A hidden rule labels the rows of this table. It goes by one to three of the table's principal directions, not those with the most spread.
0.47 -0.10 -1.23 -0.43 -1.53 -0.48 -0.36 0.56 1.83 0.57 -0.39 -0.30 0.56 0.46 0.12 1.04 0.07 -0.11 0.05 0.87 0.77 0.22 1.96 0.88 -2.40 -0.35 0.39 0.68 -0.04 0.30 -1.01 0.20 1
0.27 -0.33 -0.83 -0.56 0.45 0.23 -0.69 -0.42 -0.49 -0.57 0.63 1.77 -0.40 0.60 -1.68 -1.04 0.12 -0.14 0.20 1.27 -0.11 -2.48 -1.41 -1.12 1.42 0.55 -1.20 -0.46 1.71 -0.27 -0.75 0.06 5
-0.37 1.75 2.61 0.78 0.31 -0.73 0.04 1.09 -0.11 2.57 0.02 1.55 -0.50 -1.30 0.19 -1.55 1.47 -1.48 0.47 -1.90 -0.02 0.01 -0.53 1.12 1.96 1.13 -0.18 0.28 -0.10 0.28 0.73 0.22 1
-0.39 0.96 2.37 1.21 0.96 -1.66 0.36 2.37 0.20 1.47 -1.24 0.16 1.17 -0.93 1.95 -0.41 0.78 -1.08 -0.06 -1.25 1.14 1.14 -0.45 1.79 0.80 -0.43 0.18 0.37 -0.37 -1.40 1.25 -1.13 2
-1.33 -0.48 2.55 0.43 0.69 -1.07 0.01 1.31 0.04 0.70 -2.53 -1.42 -0.66 -1.49 0.77 -0.79 0.98 0.04 -0.24 -0.86 0.51 0.73 -0.31 0.47 0.82 -0.86 -0.03 0.42 -0.11 -0.45 1.78 -0.65 1
-0.32 0.15 -0.75 0.88 0.47 0.12 -0.03 -0.88 -2.14 -0.98 1.51 0.19 0.90 0.94 0.34 0.09 -0.78 0.09 -0.16 0.93 -0.96 0.53 -0.94 -0.98 -1.31 1.10 0.21 -1.62 -0.84 -0.71 -0.31 -1.31 6
-1.19 -0.02 0.98 0.15 -0.40 0.48 -0.35 0.62 0.09 -0.05 -0.89 -0.89 -0.31 -0.62 1.97 0.94 0.06 0.59 -0.07 -1.81 1.20 1.50 0.78 0.97 1.61 -2.01 -0.04 1.70 -1.08 0.37 0.73 0.28 5
0.03 0.39 -0.10 0.31 -0.30 0.11 0.05 -0.19 -0.77 -0.12 1.47 0.29 -0.33 -0.06 0.25 0.27 -0.12 -0.46 0.13 -1.17 -0.99 0.67 0.00 -0.14 0.38 0.58 0.37 -0.39 -0.65 0.13 -0.25 -0.08 5
-2.03 -0.71 0.96 -1.40 -0.24 0.89 -0.95 0.37 -0.12 0.02 -1.53 -0.26 -1.79 0.01 0.26 -0.61 -0.10 0.61 0.12 -1.75 1.15 -0.83 1.68 0.54 1.53 -0.53 -2.05 0.87 0.82 0.29 0.93 0.47 6
-1.61 -0.04 3.60 0.91 1.12 -1.30 -0.08 0.99 -0.87 1.42 -2.40 -0.63 -1.29 -1.65 0.58 -2.08 1.73 -0.91 -0.16 -0.65 0.66 -0.50 -0.62 -0.27 0.11 0.88 -0.58 -0.97 -0.27 -0.57 1.78 -1.05 1
0.27 -1.25 -1.74 -0.70 0.58 -0.83 -0.67 0.18 0.02 -1.71 -0.95 0.12 1.68 1.87 -0.25 -0.37 -1.16 0.70 -0.71 2.73 0.96 -1.47 0.06 -0.24 -2.03 0.33 -1.48 -0.67 1.56 -1.58 -0.50 -1.25 5
-1.20 -0.51 -0.69 -0.80 -0.07 0.49 -0.66 0.53 -0.14 -0.52 0.19 0.86 -0.33 0.68 -0.18 -0.08 0.14 0.13 0.15 -0.45 1.76 -2.15 0.15 -0.37 1.45 -0.82 -1.36 0.18 1.63 -0.16 -0.13 -0.07 4
2.03 -0.02 -2.86 -1.08 -1.63 1.61 -0.06 -1.63 1.37 -0.90 2.13 0.03 -0.18 0.75 -0.97 2.19 -1.26 0.91 0.28 0.57 -1.28 1.03 0.98 0.14 -0.06 -0.81 0.83 1.32 -0.71 1.32 -1.71 1.92 6
-0.33 -0.34 0.46 -0.87 -0.05 1.36 -0.09 -1.27 -0.44 -0.70 -0.42 -0.43 -1.45 -0.12 0.01 -0.44 -0.59 0.80 -0.09 -1.37 -0.51 0.09 0.79 -0.23 1.23 0.19 -0.83 0.63 -0.33 1.06 0.32 1.23 3
1.64 -0.17 -3.58 -0.82 -1.33 -0.20 0.29 0.40 1.58 -0.76 1.60 -0.49 2.29 2.02 0.01 2.56 -1.96 0.42 -0.03 1.26 -0.62 1.65 2.11 1.38 -3.38 -0.24 0.98 0.10 0.06 -0.77 -1.43 -0.30 2
-0.02 0.01 -0.21 1.05 0.21 0.09 0.66 -1.05 -1.50 -0.85 1.89 -0.55 -0.56 -0.23 -0.11 0.50 -0.04 -0.19 -0.05 -0.10 -1.02 0.40 -1.22 -1.52 -0.60 0.77 0.90 -1.89 -1.22 -0.26 0.15 -0.79 6
0.30 -0.54 0.29 0.27 -0.41 0.74 0.30 -1.95 -0.67 -0.86 1.28 -1.19 -2.27 -1.30 -0.99 0.27 0.53 0.43 -0.13 -0.71 -1.66 0.43 -1.11 -1.92 1.19 0.01 0.97 -0.38 -1.32 1.45 0.20 0.94 2
0.97 -0.02 -3.23 -0.21 -1.78 -1.33 -0.78 0.61 0.63 -0.46 4.01 0.48 1.64 1.56 -0.51 1.99 -0.27 -0.47 -0.35 0.69 -0.10 0.12 0.50 0.12 -1.57 0.22 0.65 -0.45 0.41 -0.26 -1.51 -0.78 2
0.21 -1.00 0.38 -0.47 0.23 0.23 0.27 -1.08 -0.19 -0.81 0.15 -1.04 -1.88 -0.68 -1.09 -0.39 0.37 0.24 -0.28 -0.26 -0.54 -0.92 -0.48 -1.53 0.53 0.35 -0.17 -0.82 0.08 0.50 0.51 0.53 2
-0.12 0.28 0.52 -1.10 0.25 0.01 -0.71 0.25 0.27 1.09 -1.40 1.70 -0.17 0.72 -0.84 -2.13 0.18 -0.65 0.20 0.47 0.39 -2.15 1.18 0.49 -0.57 1.85 -1.85 -0.03 1.68 0.13 -0.50 0.45 5
0.57 -0.29 -1.42 -0.32 0.17 -0.08 0.09 -0.70 0.26 -0.80 0.22 0.90 0.47 0.72 -1.73 -0.66 -0.49 0.48 -0.04 1.64 -0.23 -1.66 -1.14 -0.73 -0.02 0.57 -0.52 -0.43 1.53 -0.20 -0.48 -0.05 1
1.92 -1.27 -2.80 -0.89 -0.47 -0.67 -0.62 -0.62 0.69 -1.57 2.05 -0.21 0.67 1.25 -1.48 1.07 -0.46 0.31 -0.64 2.55 -0.43 -0.99 -0.43 -1.12 -1.29 0.04 0.03 -0.59 0.78 -0.32 -1.32 -0.08 1
0.80 -0.32 -0.90 -1.30 -0.31 0.67 0.45 -0.16 1.40 -0.36 -1.39 -0.01 -0.14 0.50 -0.73 -0.05 -1.22 0.52 0.29 -0.08 -0.63 -0.04 1.56 0.91 -0.53 0.13 -0.42 0.76 0.98 0.06 -0.40 0.97 5
0.04 0.45 -0.13 0.07 -1.26 0.89 0.88 -0.38 0.65 0.43 0.40 -1.16 -0.80 -0.76 0.33 1.37 -0.39 0.21 0.51 -1.93 -1.46 2.39 1.43 0.68 -0.37 -0.50 1.69 0.69 -1.43 1.14 0.02 0.91 4
-2.23 1.07 3.50 0.21 -0.15 0.30 0.01 0.64 -0.61 2.43 -0.36 0.41 -2.75 -2.03 0.24 -1.62 1.98 -1.13 0.58 -4.00 0.52 -0.57 0.47 0.27 2.85 0.67 -0.57 0.20 -0.19 1.40 1.62 0.79 5
1.83 0.56 -1.65 0.08 0.39 0.57 0.70 -0.86 -0.21 -0.43 2.56 0.52 1.14 0.68 -0.88 1.00 -0.90 0.14 0.11 0.88 -1.51 0.77 -1.22 -0.24 0.25 0.20 1.08 -0.38 -0.22 -0.06 -0.65 0.40 6
0.14 -1.49 -3.03 0.09 -0.99 1.30 -0.84 -2.22 -1.18 -2.60 2.79 -0.90 -0.82 0.55 -1.27 2.28 -0.51 1.51 -0.06 2.31 -1.21 0.22 -1.79 -2.74 0.20 -1.69 1.00 -0.42 -0.92 0.57 -1.20 -0.10 5
0.06 0.83 1.48 -0.10 -0.28 1.06 0.79 -0.15 1.07 1.52 -0.85 -0.16 -1.32 -1.53 -0.16 -0.09 0.72 -0.09 0.63 -1.84 -0.15 0.61 0.43 0.66 1.77 -0.74 0.78 1.37 -0.51 1.54 0.52 1.78 2
-1.45 -0.99 -1.27 0.71 -1.17 -1.36 -0.88 0.26 -1.38 -0.73 3.18 -1.69 -0.06 0.41 0.14 1.73 0.74 -0.09 -0.62 0.26 0.11 0.54 -0.26 -1.58 -1.92 -0.12 0.90 -1.90 -0.86 -0.33 0.20 -2.04 2
1.31 -0.72 -2.87 -0.80 -1.29 -0.14 -0.55 -0.52 1.37 -1.07 0.37 0.25 0.89 1.33 -1.00 0.92 -0.86 0.51 -0.15 2.25 -0.27 -0.53 0.89 -0.09 -2.19 -0.07 0.09 0.37 0.70 0.11 -1.79 0.22 2
-2.14 -0.59 1.77 0.78 0.50 -1.20 -1.17 0.82 -1.91 -0.29 0.31 -0.34 -0.86 -0.54 1.14 -0.77 1.29 -0.44 -0.60 -1.03 1.37 -0.78 -1.07 -0.94 1.39 -0.05 -1.15 -0.87 -0.24 -0.68 1.20 -1.57 5
0.77 0.45 -0.62 -0.99 0.38 0.82 0.90 0.66 1.38 0.75 -1.60 0.18 1.23 0.93 0.10 0.36 -1.36 0.14 0.58 0.43 -0.01 0.62 1.93 1.83 -1.65 -0.06 0.03 0.51 0.72 -0.64 -0.21 0.49 5
-1.84 0.16 3.18 -0.11 1.39 0.52 0.30 0.51 -0.45 1.45 -2.80 -0.37 -1.18 -1.35 0.19 -1.92 1.04 0.16 0.20 -1.43 1.05 -0.71 -0.29 0.21 2.05 -0.36 -0.86 0.47 0.62 0.48 2.01 0.46 5
0.23 0.04 0.94 -0.20 0.54 0.05 0.37 0.41 0.22 0.12 -0.67 0.12 -0.68 -0.27 0.61 -0.26 0.11 -0.63 0.11 -0.80 0.76 -0.59 0.59 0.31 0.18 0.31 -0.66 -0.39 -0.08 -0.63 0.28 0.08 5
0.18 0.22 -3.03 -0.78 -1.82 -0.02 0.17 0.97 2.36 0.26 -0.93 -0.12 2.39 2.03 0.39 1.92 -1.87 0.66 0.42 1.45 0.89 1.10 3.32 2.39 -4.38 -0.46 0.30 0.75 0.57 -0.73 -1.21 -0.48 1
0.38 0.21 -0.49 -0.12 -0.08 0.13 -0.02 -0.03 0.08 0.05 0.64 0.45 0.27 0.30 -0.19 0.20 -0.16 -0.13 0.11 0.14 -0.20 -0.05 0.00 0.12 0.07 0.11 0.07 0.02 0.14 -0.01 -0.37 0.16 2
0.03 -0.12 -2.38 -1.33 -1.63 0.99 -0.50 0.55 1.77 -0.14 0.01 0.67 0.27 1.21 -0.13 1.64 -0.99 0.45 0.66 0.12 0.97 -0.29 2.25 1.28 -0.59 -1.28 -0.48 1.37 0.90 0.06 -1.30 0.68 5
0.63 -0.52 -2.70 0.83 -0.07 -0.32 -0.42 -0.49 -1.35 -1.97 3.71 0.14 1.32 1.22 -0.11 2.02 -0.50 0.19 -0.33 1.92 -0.18 0.08 -2.07 -1.58 -0.36 -0.72 0.76 -1.38 -0.49 -1.11 -1.00 -1.50 6
-0.06 -0.13 1.19 -1.94 -0.38 1.54 -0.38 -0.47 1.50 0.63 -1.77 1.34 -3.31 -0.94 -1.46 -1.59 0.54 -0.10 0.70 -1.93 0.70 -2.68 1.20 0.27 3.35 0.12 -2.21 1.52 1.59 1.35 0.02 2.55 1
0.88 -0.45 -0.51 1.08 0.49 0.39 1.30 -1.54 -0.30 -1.61 0.87 -1.63 -0.14 -1.00 -0.58 1.15 -0.38 1.21 -0.28 0.58 -1.22 1.38 -2.59 -1.43 1.01 -1.31 1.83 -0.31 -1.19 0.23 0.70 0.10 1
-0.09 -0.82 -0.52 -0.78 -0.50 0.23 -0.61 -0.32 0.58 -0.69 -1.26 0.30 -1.10 0.22 -0.62 -0.38 -0.20 0.25 0.12 0.75 0.37 -1.35 0.71 -0.29 -0.33 0.09 -1.16 0.16 0.70 -0.14 -0.59 0.21 1
-0.55 -0.18 0.03 -0.86 0.00 0.59 0.19 0.79 1.18 0.35 -1.75 -0.11 -0.16 0.19 0.16 0.21 -0.42 0.38 0.39 -0.29 1.34 -0.47 1.31 1.08 0.06 -0.96 -0.78 0.76 0.90 -0.40 0.42 0.33 5
-1.15 1.61 1.83 1.58 -0.77 -1.64 -0.43 1.52 -1.02 2.17 2.14 0.82 -0.08 -0.93 1.27 -0.26 1.71 -1.98 0.15 -2.53 -0.07 1.05 -0.02 0.71 0.36 1.29 0.67 -0.67 -1.22 0.07 0.38 -1.11 5
0.24 -1.38 -2.55 -1.10 -1.19 2.36 -0.21 -2.42 -0.12 -2.83 0.65 -0.04 -2.37 0.41 -1.49 1.03 -1.36 1.38 0.48 0.17 -1.30 -0.92 0.12 -1.82 1.08 -0.79 -0.41 0.27 0.10 0.88 -1.36 1.23 3
1.09 0.29 0.11 -0.42 0.28 0.82 0.73 -0.57 0.79 -0.10 -1.40 -0.32 0.36 0.22 0.62 0.06 -1.08 0.41 0.04 0.00 -0.27 0.97 1.26 1.00 -0.94 0.20 0.00 0.65 -0.63 0.11 -0.15 0.93 6
-1.14 0.23 0.59 1.11 0.37 -0.78 -0.54 -0.50 -2.64 -0.04 2.94 1.02 -1.00 -0.18 -0.71 -1.19 1.42 -1.23 -0.19 -0.51 -0.32 -1.87 -2.08 -2.34 0.74 1.96 -0.35 -2.52 0.05 -0.01 0.11 -1.28 3
0.88 -0.96 -1.51 -1.12 -0.22 0.16 -0.37 -0.73 0.58 -1.11 -0.58 -0.06 0.05 1.03 -1.00 -0.15 -0.98 0.59 -0.24 1.63 -0.54 -0.78 0.79 -0.28 -1.43 0.58 -0.77 -0.08 0.84 -0.17 -0.83 0.26 2
0.16 -0.40 -1.42 -0.97 -0.81 -0.11 -1.06 0.29 0.54 -0.04 0.55 0.21 0.52 1.29 0.00 0.71 -0.40 0.05 -0.14 1.08 0.62 -0.33 1.57 0.50 -1.60 0.11 -0.78 0.18 0.36 -0.22 -0.88 -0.12 6
0.99 0.24 -1.64 -0.95 -1.58 1.04 0.29 0.32 1.68 -0.15 0.69 -0.54 0.06 0.66 1.07 2.56 -1.47 0.18 0.48 -1.33 -0.27 2.18 2.99 1.93 -1.02 -1.00 0.59 1.27 -1.08 0.04 -0.92 0.97 6
-0.17 0.19 0.10 -0.56 0.01 0.62 -0.28 -0.16 0.33 0.15 -1.02 0.93 -0.27 0.21 -0.29 -0.75 -0.27 0.26 0.25 -0.04 0.39 -0.83 0.34 0.47 0.87 0.06 -1.02 0.78 0.74 0.22 -0.18 0.63 6
0.01 -1.05 -3.89 -2.03 -2.09 0.08 -1.71 0.17 1.65 -1.05 0.11 0.34 1.61 2.93 -0.21 1.35 -1.54 1.03 -0.31 2.13 1.55 -1.07 3.31 0.97 -3.31 -0.29 -1.52 0.98 1.52 0.02 -2.00 -0.02 6
0.34 0.13 1.36 1.63 2.36 -1.88 0.17 0.34 -1.87 -0.40 -0.33 0.29 1.86 0.10 0.56 -1.65 0.30 -0.53 -0.84 2.04 0.01 -0.34 -2.88 -0.79 -0.62 1.36 -0.27 -1.89 -0.10 -1.95 0.83 -2.14 6
0.44 0.41 -0.41 -0.08 -1.09 0.70 0.26 -0.71 -0.08 -0.18 1.95 -0.69 -0.65 -0.12 0.75 1.36 -0.50 -0.03 0.01 -2.03 -1.07 1.89 1.31 0.37 -0.01 0.17 0.83 0.30 -1.68 0.98 -0.27 0.80 3
0.91 -0.39 -0.92 0.06 0.21 -0.25 0.33 -0.94 -0.22 -0.97 0.96 -0.31 0.14 0.32 -0.90 0.07 -0.45 0.26 -0.34 1.07 -0.84 -0.23 -0.84 -0.91 -0.78 0.73 0.22 -0.98 0.00 -0.24 -0.19 -0.22 1
0.20 0.30 -0.79 -1.16 -0.60 -1.98 -1.66 2.06 1.41 1.62 -0.76 1.64 2.46 1.96 0.08 -1.07 0.14 -0.87 -0.44 1.74 1.69 -1.44 2.31 2.04 -2.74 1.46 -1.76 0.54 2.05 -0.70 -1.05 -0.68 2
0.21 0.60 0.65 1.20 0.54 0.16 0.74 -0.62 -0.81 -0.24 0.04 0.53 -0.13 -0.70 0.15 -0.56 0.17 -0.31 0.21 -0.26 -0.67 0.10 -1.52 -0.66 0.73 0.40 0.66 -0.51 -0.65 0.01 -0.03 -0.16 5
2.42 -0.58 -3.28 -0.98 -0.40 0.57 -0.38 -0.53 0.99 -1.31 1.08 1.33 1.01 1.55 -1.36 1.11 -1.10 0.03 0.31 2.89 -0.92 -0.93 -0.07 -0.42 -1.06 -0.31 0.21 0.17 0.98 -0.53 -2.49 0.47 4
0.23 -0.51 -0.45 -0.98 1.28 0.67 -0.15 -0.64 -0.80 -1.20 -0.43 0.43 0.53 1.23 -0.29 -0.86 -1.27 0.72 -0.33 0.76 0.04 -1.00 -0.15 -0.18 0.37 0.63 -1.62 -0.32 1.07 -0.67 0.15 0.04 6
-1.39 0.06 0.21 1.06 0.56 -0.48 -0.22 0.16 -1.54 -0.42 -0.55 -0.71 1.95 0.74 1.64 -0.05 -0.48 0.67 -0.58 0.77 0.65 1.19 -0.30 0.09 -1.59 -0.10 0.09 -0.39 -0.77 -0.59 0.58 -1.59 3
-0.25 0.41 0.67 0.80 -0.25 -1.96 -0.66 0.92 -0.88 0.93 1.87 0.51 0.43 0.01 0.41 -0.71 1.44 -1.66 -0.49 -0.49 0.17 -0.60 -0.15 -0.46 -1.06 1.74 0.14 -1.39 -0.16 -0.11 -0.22 -1.18 4
-0.41 0.89 1.27 -0.86 -0.38 2.55 0.71 -1.69 0.32 0.97 -0.95 0.27 -2.15 -1.05 -0.72 -0.95 -0.20 0.70 0.73 -2.58 -0.99 0.27 1.05 0.37 2.39 0.20 -0.16 1.59 -0.29 2.57 0.46 2.75 3
Which label does each new row get?
0.78 0.38 -0.06 1.38 1.68 -1.25 0.71 0.38 -1.43 -0.33 1.21 -0.23 2.45 0.75 0.87 0.17 -0.36 -0.53 -0.56 1.69 -0.19 0.82 -1.65 -0.34 -1.94 0.90 0.82 -2.03 -0.67 -1.84 0.33 -1.94 -> 3
-0.40 -0.63 -0.01 0.37 -0.21 -0.67 -0.21 0.29 0.05 -0.48 -0.12 -1.38 0.33 -0.26 0.65 0.85 0.20 0.52 -0.49 0.33 0.47 0.94 -0.24 -0.15 -0.40 -1.11 0.54 0.21 -0.62 -0.14 0.49 -0.58 -> 2
-0.29 0.55 1.25 1.23 1.09 -0.85 0.47 0.64 -1.17 0.36 0.76 0.53 0.13 -0.57 0.41 -0.61 0.77 -1.01 0.02 -0.47 0.22 -0.38 -1.70 -0.50 0.74 0.62 0.17 -1.40 -0.20 -1.03 0.68 -1.16 -> 5
-0.09 -0.02 -2.47 -0.02 -1.61 1.00 -0.67 -0.88 0.06 -0.54 2.59 0.48 -0.31 0.44 -1.12 1.90 -0.18 0.66 0.54 0.74 -0.57 0.25 -0.63 -0.74 0.71 -1.27 0.83 0.52 -0.26 0.83 -1.19 0.35 -> 1
0.05 -0.43 -1.64 0.09 -1.68 -0.14 -0.78 -0.32 -0.13 -0.53 3.72 -1.03 -0.54 -0.02 -0.14 2.51 0.40 0.24 -0.23 -0.49 -0.49 1.31 -0.14 -0.73 0.44 -1.19 1.21 0.11 -1.27 0.78 -0.43 0.00 -> 1
-0.65 -0.87 -0.09 -0.28 0.47 1.31 -0.06 -1.31 -0.69 -1.26 -0.44 -0.27 -1.30 -0.55 -1.13 -0.38 0.02 1.23 0.07 0.17 -0.31 -0.96 -1.69 -1.60 2.55 -1.26 -0.22 0.49 0.60 0.86 0.37 0.75 -> 4
0.37 -0.20 -0.93 -2.01 -0.92 -0.74 -0.86 1.15 2.02 0.40 -2.35 0.43 1.33 1.91 0.45 -0.66 -1.58 0.19 -0.33 0.34 0.79 -0.15 4.07 2.80 -2.98 1.40 -2.16 1.12 1.45 -0.62 -0.65 0.18 -> 6
0.25 -0.99 -2.69 -0.09 -1.58 0.98 -0.31 -0.63 0.31 -1.51 2.59 -2.38 0.32 0.28 0.45 4.07 -0.83 1.64 -0.12 0.48 -0.72 3.08 0.13 -0.37 -0.14 -3.25 2.21 1.12 -1.86 0.66 -0.45 0.21 -> 2
0.14 -0.22 -1.91 -0.79 -1.21 2.01 -0.25 -1.30 0.66 -1.20 0.03 0.93 -1.20 0.31 -0.95 0.81 -0.97 0.99 0.78 0.07 -0.39 -0.59 0.31 -0.29 1.42 -1.10 -0.34 1.29 0.34 0.87 -1.27 1.33 -> 6
-1.50 1.32 2.24 1.61 1.17 -1.35 0.56 1.63 -1.23 2.01 -1.06 0.43 1.72 -0.26 1.43 -1.51 0.96 -1.26 0.05 -0.49 0.80 0.30 -0.33 0.70 -1.45 1.24 0.42 -1.21 -0.07 -0.84 1.04 -1.73 -> 4
-0.63 0.53 1.45 0.29 -0.67 0.29 -0.09 -0.50 -0.09 1.19 0.26 0.27 -1.98 -1.46 -0.59 -0.82 1.45 -0.58 0.34 -1.58 -0.42 -0.43 -0.22 -0.61 1.47 0.42 0.31 0.27 -0.44 1.62 0.20 0.99 -> 2
0.18 0.00 -0.38 -1.12 -0.29 0.69 -0.39 -0.09 0.49 0.28 0.71 0.59 -0.79 0.38 -0.53 0.14 -0.03 -0.12 0.20 -0.56 0.52 -0.98 0.92 0.23 0.82 0.09 -0.95 0.28 0.61 0.38 -0.24 0.90 -> 6
-0.65 0.12 -0.23 -1.78 0.05 2.08 0.63 -0.55 1.18 0.26 -2.82 0.18 -0.33 0.88 -0.37 -0.67 -1.63 1.21 0.60 -0.58 0.80 -0.70 2.59 1.43 -0.48 0.10 -1.55 1.06 1.30 0.52 0.35 1.45 -> 6
-0.54 0.11 1.15 1.21 0.88 -1.48 0.49 1.71 -0.06 0.37 -1.41 -1.07 1.65 -0.20 1.99 0.42 0.11 -0.33 -0.34 0.35 1.27 1.37 -0.09 1.01 -1.57 -0.66 0.53 -0.52 -0.76 -1.78 1.06 -1.81 -> 2
0.47 0.41 -0.75 -0.40 -0.32 -1.17 -0.72 1.38 0.98 1.57 0.28 1.15 1.78 0.81 -0.68 -0.33 0.76 -0.83 0.01 1.50 0.51 -0.90 0.44 0.72 -1.28 0.34 0.17 0.33 1.49 0.03 -0.93 -0.21 -> 4
1.75 -0.42 -3.96 -1.92 -1.64 1.61 -0.13 -0.66 2.16 -0.84 1.47 0.87 0.04 1.58 -1.84 2.16 -1.57 0.69 0.77 1.41 -0.48 -0.62 1.57 0.45 -0.66 -0.98 0.05 0.95 1.18 0.29 -2.10 1.45 -> 1
-0.11 0.02 0.98 -0.48 -0.36 0.32 -0.63 0.40 0.62 0.26 -0.92 0.62 -1.32 -0.79 0.30 -0.35 0.43 -0.14 0.26 -1.34 0.29 -0.18 0.34 0.67 2.43 -0.75 -0.80 1.56 0.09 0.42 -0.01 0.96 -> 2
-0.93 -0.26 1.32 0.21 0.71 0.00 -0.72 -0.17 -1.41 0.21 -0.08 1.31 -2.02 -0.84 -1.28 -1.79 1.31 -0.81 0.41 0.07 -0.38 -2.28 -1.84 -1.64 2.07 0.81 -1.02 -1.04 0.88 -0.17 0.14 -0.32 -> 2
-0.68 -2.01 -1.68 -0.90 -0.99 1.64 -1.23 -2.65 -0.81 -2.49 0.23 -1.00 -2.34 -0.04 -1.80 0.34 -0.27 1.98 -0.21 1.36 -1.11 -0.92 -0.92 -2.70 1.20 -1.17 -0.38 0.53 0.03 1.65 -0.65 0.95 -> 2
-0.27 -0.20 -0.24 -0.43 -0.22 -0.76 -0.36 0.47 0.31 0.14 -0.87 -0.31 0.84 0.94 0.49 -0.32 -0.47 0.01 -0.38 0.54 0.63 -0.07 1.62 0.79 -2.40 0.96 -0.82 -0.34 0.29 -0.54 -0.01 -0.65 -> 6
-0.07 0.63 4.38 2.58 2.42 -0.70 2.13 -0.36 -1.83 0.30 -0.66 -1.66 -1.56 -3.14 1.06 -1.17 1.37 -0.76 -0.22 -2.05 -1.04 1.59 -3.35 -1.19 2.25 0.38 1.53 -1.69 -2.38 -0.59 2.71 -0.68 -> 1
0.21 -0.43 -0.50 0.40 1.47 1.05 0.65 -0.73 -0.88 -1.56 -0.54 -0.65 0.99 0.50 0.66 0.77 -1.17 1.16 -0.11 1.50 0.37 0.55 -1.41 -0.55 0.22 -1.34 0.16 -0.26 -0.49 -1.05 0.41 -0.47 -> 6
2.80 -0.35 -1.88 0.08 0.91 1.28 1.74 -1.23 0.57 -2.05 0.23 -1.15 0.98 0.43 0.04 2.22 -2.34 1.08 0.17 1.63 -1.88 2.36 -0.75 0.10 -0.82 -1.18 1.63 -0.14 -1.32 -1.23 -0.49 0.39 -> 6
0.49 0.92 0.44 -0.35 -0.97 1.80 0.64 -1.02 1.00 1.01 0.84 0.51 -2.17 -1.42 -0.91 0.39 0.61 -0.09 0.88 -2.24 -0.72 0.11 0.20 0.00 2.76 -0.64 0.80 1.37 -0.53 2.17 -0.23 2.45 -> 2
0.11 -0.07 0.33 0.30 -0.14 1.07 0.29 -0.67 -0.51 -0.64 1.25 -0.46 -1.68 -1.03 0.27 1.10 0.15 0.07 0.31 -1.50 -0.66 0.85 -0.77 -0.70 2.27 -1.13 0.68 0.23 -1.28 0.42 0.19 0.67 -> 5
-0.68 -0.56 0.92 -1.29 -0.66 -1.45 -1.07 1.39 1.49 1.23 -2.79 -0.63 0.32 0.42 0.39 -1.24 0.29 -0.07 -0.57 0.09 1.13 -0.35 2.93 1.71 -2.28 0.85 -1.48 0.90 1.06 0.06 0.37 -0.07 -> 2
